Turns, then the turns between two rows, first turn first; the first pair answered:
K391 (before |-> after):
[ 0.06 -0.38 -1.63 -0.20 -0.11 -1.32 -0.73  2.18] |-> [ 1.37  0.39  0.17  0.18 -0.12 -0.86 -1.23  2.40]
[ 2.72  2.74  0.43  0.16  2.75 -1.13  1.52  1.82] |-> [ 1.35  2.28 -1.91 -0.54  2.74 -1.68  2.54  1.07]
[-0.20  0.03  0.97 -0.71  2.47  0.90  2.02 -1.02] |-> [-1.28 -1.32 -0.32 -0.65  2.31  0.49  1.92 -0.51]
K358 (before |-> after):
[-0.17  1.01 -0.75 -0.99  2.43  0.30  3.06 -3.07] |-> [ 2.01  0.25  3.02  1.81 -1.65 -1.56 -0.37 -2.16]
[ 0.41  1.11 -0.11 -0.87 -0.82  0.00  1.87 -0.68] |-> [ 0.65  0.87  0.93 -0.21 -2.03 -0.06  0.76 -0.32]
[-0.23  0.77 -3.04 -2.58 -1.00 -0.48 -0.66  2.57] |-> [ 1.41  1.15 -2.32 -1.53 -1.07 -2.64 -0.40  2.46]
K224 (before |-> after):
[-0.73 -2.45  1.05  0.83  0.21  1.03 -0.23  0.38] |-> [-0.30 -2.42 -0.11  0.88 -0.33 -0.74 -0.24  1.25]
[-0.58 -1.62 -0.33  1.37 -0.55 -0.92 -0.26  0.83] |-> [-0.87 -1.15 -0.28  0.70 -1.84  0.37 -0.89  0.13]
[ 1.88  1.47  0.02  0.76  0.65  0.75 -0.33 -0.04] |-> [ 1.98  1.48 -0.37  0.84  0.53  0.27 -0.36  0.17]
[-1.59 -2.87  1.26  2.27  2.95 -0.80  0.68  2.14] |-> [-1.02 -1.41 -2.12  0.65 -2.40 -2.59 -1.37  2.97]
K642 (before |-> after):
[-0.30 -2.07 -0.03  1.26 -2.92 -1.36 -3.19  2.56] |-> [ 1.60  0.08  1.77  0.96 -1.06  0.20 -3.18  3.94]
[ 0.17 -1.28  1.10  0.94  0.30 -0.55 -0.27  0.92] |-> [ 0.55 -0.50  1.59  0.60  0.94  0.20  0.03  0.90]
[-1.89 -0.69 -3.05 -0.43  0.09  0.60  1.09 -2.45] |-> [-1.62 -2.05 -3.38  0.85 -0.93 -1.24 -0.05 -0.74]
Then:
Each pair is 2 to 3 turns apart.
[ 0.91  4.93 -0.51 -0.71 -0.03  1.45  1.83 -3.47] |-> [ 2.28  1.58  4.39  3.90  0.41 -0.99 -0.56 -0.61] : K224, K358, K224
[-1.33 -4.49  1.02  1.90  1.32  0.88 -0.34  0.32] |-> [-0.51 -2.94 -3.38  0.52 -1.44 -2.31 -0.33  1.07] : K358, K224
[ 1.38  1.03  1.18 -0.45 -1.42  1.94 -0.29  0.00] |-> [ 1.07  0.57  0.19 -0.41  1.60  0.58  2.14 -0.81] : K224, K391
[-1.08 -2.68  0.81  1.22 -0.54 -0.29  0.21 -0.08] |-> [-0.74 -2.35  1.48  1.18  0.45  0.50  0.10  0.58] : K358, K391
[ 0.69  0.44  1.03  0.45  0.15  1.03 -1.05  0.42] |-> [ 0.79  0.51  0.28  0.30  1.68  0.18  0.53 -0.35] : K642, K224, K642
[ 1.49  0.55 -1.07 -1.68 -2.18 -2.41  1.22 -3.54] |-> [ 0.32 -2.99  0.10  0.82 -2.95 -3.02 -1.93  0.71] : K391, K391
[-1.19 -3.03 -0.92  1.33  0.84 -1.11  0.62 -1.34] |-> [-1.35 -2.92 -1.39  0.92 -0.99 -0.22 -1.49  0.92] : K642, K358, K224
[-2.08 -1.69 -2.65  0.04 -1.20 -2.39  0.95 -1.08] |-> [-2.55 -1.39  0.41  0.13 -2.50  0.92 -0.71 -2.53] : K358, K224
[-2.06  0.18 -2.22 -1.78 -0.80  0.56  0.98 -2.98] |-> [-1.50 -1.59 -2.58  0.06  0.78 -2.76  1.30 -0.68] : K391, K358
[ 0.64  0.43  1.21 -0.18 -3.45  1.76 -4.02  3.31] |-> [-1.54  1.50 -5.08 -3.44  0.12  1.17  1.28  0.43] : K391, K358, K391
[-1.70  1.25 -2.22 -0.75 -0.96 -1.53  0.88 -2.01] |-> [-0.94 -0.11  0.36  1.10 -2.75 -1.35 -2.32  1.05] : K642, K358, K391
[-1.09 -0.18  2.82  0.55 -2.05  1.79 -1.36 -3.88] |-> [-1.15 -0.45  2.04  0.67 -2.67  0.81 -1.14 -4.27] : K642, K391
[-0.10 -0.45 -1.11 -0.25 -2.49 -1.06 -0.79 -0.57] |-> [-1.54 -0.63 -0.91 -0.91  1.21  1.61  0.70 -0.68] : K391, K358, K224
[ 0.44  0.09  0.58 -0.32 -0.60  0.15  1.87 -1.95] |-> [ 0.71 -1.22  0.75  0.87 -1.76 -1.29  0.60 -0.46] : K642, K642, K391
[-2.50 -0.19 -2.86 -2.49  0.17  2.93 -0.24  2.33] |-> [ 2.06  1.41 -1.76 -0.25  2.01 -3.40  2.36  2.00] : K642, K358, K642
[-0.20  2.56  1.86 -1.48 -0.88  3.97 -1.10  0.96] |-> [ 1.43  2.94  2.46 -0.53  2.73  1.32  2.00 -0.43] : K224, K358, K391
[-0.64 -0.91 -1.89  0.20  0.23 -1.65  0.92  0.01] |-> [-0.42 -0.95 -1.66  0.50  0.05 -1.92  0.87 -0.05] : K358, K358, K358
[ 1.45  0.51 -0.01  1.08 -1.01 -2.85  0.53 -0.73] |-> [-0.31 -0.90  2.41  1.39  1.74  1.24  0.33 -0.05] : K358, K391, K224
[ 1.63  1.87 -0.49  0.88 -0.79  0.16  0.55  1.37] |-> [ 1.29  2.09 -0.08  0.52  0.19  1.30  1.36  0.12] : K642, K224
[-0.06 -2.11 -0.98 -0.82 -0.98 -1.94 -0.05  2.27] |-> [ 0.35 -1.27 -0.54 -1.13 -0.10 -0.75 -0.22  3.39] : K358, K642
[-1.02 -1.93  1.74  2.61  0.84  1.23 -0.55  1.22] |-> [ 0.37 -1.22 -0.44  2.52  0.13 -1.78 -0.48  2.79] : K642, K224
[ 0.17  0.55 -2.88 -1.11  0.89 -1.85  2.45 -0.96] |-> [-1.79 -1.71 -3.19 -0.89 -1.62 -0.20 -0.27  0.58] : K224, K391
[ 0.45  0.33 -2.07 -0.06 -1.64 -2.13 -1.47  3.40] |-> [ 1.45  3.41  0.15 -1.61  1.42  1.80  0.08  2.05] : K642, K642, K224
[-0.23  0.97 -2.22 -1.15 -0.81  1.34 -0.40  0.13] |-> [ 0.09  1.47 -1.68 -1.12 -1.06  1.48 -0.32 -0.55] : K391, K358, K224
[-1.35  0.09 -0.73  0.59 -3.09 -0.39 -2.55  1.12] |-> [ 1.49  2.12 -0.79  0.83  0.13 -3.15  0.00  1.64] : K642, K358, K358
[ 0.10  1.18 -2.61 -3.02  0.48  1.38  1.15  0.05] |-> [ 2.03  0.00 -0.88 -0.27  1.89 -2.94  1.98  0.62] : K391, K224, K358
[0.93 1.59 0.03 0.15 3.23 0.88 0.81 2.93] |-> [-0.14  1.86 -1.36 -1.08  0.59  2.41 -0.84  3.24] : K358, K224, K358
[ 2.73  1.48 -1.81 -0.23 -3.36 -3.65 -1.36  1.91] |-> [ 1.02  2.12 -4.81 -2.44 -0.31 -2.30  1.24  1.35] : K358, K358
[ 0.88  1.14  0.66  0.63 -2.86  0.55 -3.81  0.16] |-> [-0.99  0.85  0.63 -0.18  1.71  2.25  0.19 -3.84] : K224, K642, K391
[-1.04 -1.34 -0.76 -0.47 -1.23  1.19 -1.81  1.79] |-> [ 0.23  1.07 -1.08 -1.61  2.16  1.39  1.13  0.56] : K391, K358
[-1.92 -0.94 -0.14 -0.15 -0.71  1.93  0.64 -1.98] |-> [-1.31 -1.35 -1.41  0.49  0.21 -1.03  1.84 -1.49] : K642, K358
[-1.43  0.72  0.05 -1.25 -2.29 -0.13 -0.32 -2.43] |-> [-0.68 -0.61 -0.36  0.43  0.82 -3.47  1.32 -0.90] : K224, K224
[ 1.79  1.41  0.21  0.69  1.93 -1.69 -0.36  2.22] |-> [ 0.22  2.56 -2.87 -1.82 -0.03 -0.27  0.18 -0.01] : K642, K391, K224
[-1.41 -2.01  2.51 -0.06  1.59  4.94 -0.15 -1.82] |-> [-2.94 -3.58  0.05  0.01 -0.11  2.99  0.30 -3.34] : K391, K642
[-0.09  0.49  0.94  0.24  2.06  1.04  0.80 -0.18] |-> [-1.56 -1.63 -0.08  0.79  1.17  0.05  0.22  0.33] : K391, K642, K391
[ 1.80  1.74  1.36  1.11  0.71 -2.45  0.36 -1.52] |-> [-0.68 -0.89 -1.64  1.05  0.56 -3.52  0.40 -0.59] : K391, K391
[-1.16 -1.64  4.84  1.86 -1.96  3.16 -3.93  0.14] |-> [ 1.79 -1.22  0.66  2.95 -2.60 -5.07 -2.56  2.74] : K358, K224, K358
[-0.42 -2.05 -1.82  0.49  0.27 -1.18 -0.29  3.13] |-> [ 0.26 -0.95  2.38  0.78  1.78  2.38 -0.55  1.72] : K224, K391, K224
[-0.68  1.40 -1.68 -2.69 -1.07  2.01 -0.40  3.50] |-> [ 2.40  1.96  1.43 -0.43 -2.96 -1.09 -1.26  2.70] : K358, K642, K358
[-2.33 -1.09 -0.04 -0.33  4.85  1.81  1.97  1.71] |-> [-0.73 -0.46 -3.21 -0.36  0.73 -2.64  0.05  4.71] : K391, K224
[ 1.79  1.04  1.14  1.13 -2.15 -2.00 -0.62 -0.07] |-> [-1.56 -0.43 -1.91 -0.44 -1.88 -0.82  0.86 -2.01] : K224, K391, K391
[ 0.71 -0.72  0.35  1.29  2.26 -0.96  1.39 -0.68] |-> [ 0.51 -0.10  1.58  0.72 -0.32  0.93  0.18 -2.72] : K358, K391, K642
[ 0.03  1.22  1.05 -0.53  0.39  1.59 -0.40  0.57] |-> [-1.55  0.28 -0.79 -0.92 -0.01  1.23  0.16 -0.54] : K642, K391
[-2.09 -1.50  0.90  0.37 -1.01  1.64 -1.22 -1.52] |-> [-1.81 -1.28 -1.02  0.17  0.91 -0.87  1.26 -2.39] : K391, K358, K642
[ 1.90 -0.56  4.09  2.99  0.67  0.04 -1.07  2.27] |-> [-1.45 -0.46  1.61  0.46  0.29  2.39  1.95 -4.65] : K642, K642, K642
[ 0.73 -1.98  0.91  0.57  1.95 -2.31 -1.27  0.24] |-> [ 0.33 -1.93  0.87  0.20  2.36 -1.11 -1.80  1.27] : K391, K358, K224
[ 0.57  0.07 -0.34  0.08  0.14 -1.34  0.09 -1.80] |-> [-0.24  0.08 -0.64 -0.63 -0.03  0.00 -0.18 -2.13] : K224, K358, K358
[-0.90  1.02 -1.06 -2.88 -0.40  2.98  0.25  1.50] |-> [ 1.63 -0.25  0.05  0.06 -0.88 -2.39 -0.37  3.58] : K224, K224, K358
[ 0.83  0.76  1.39  0.56  3.57 -0.24  1.65  0.78] |-> [ 1.89  2.67 -1.22 -0.79  0.05 -1.85  0.43  1.79] : K224, K642
[ 1.28  0.13 -1.08  0.84 -0.83 -3.56  1.47 -2.45] |-> [-1.07 -2.39  2.83  1.83  0.64  1.57 -0.38 -1.96] : K358, K224
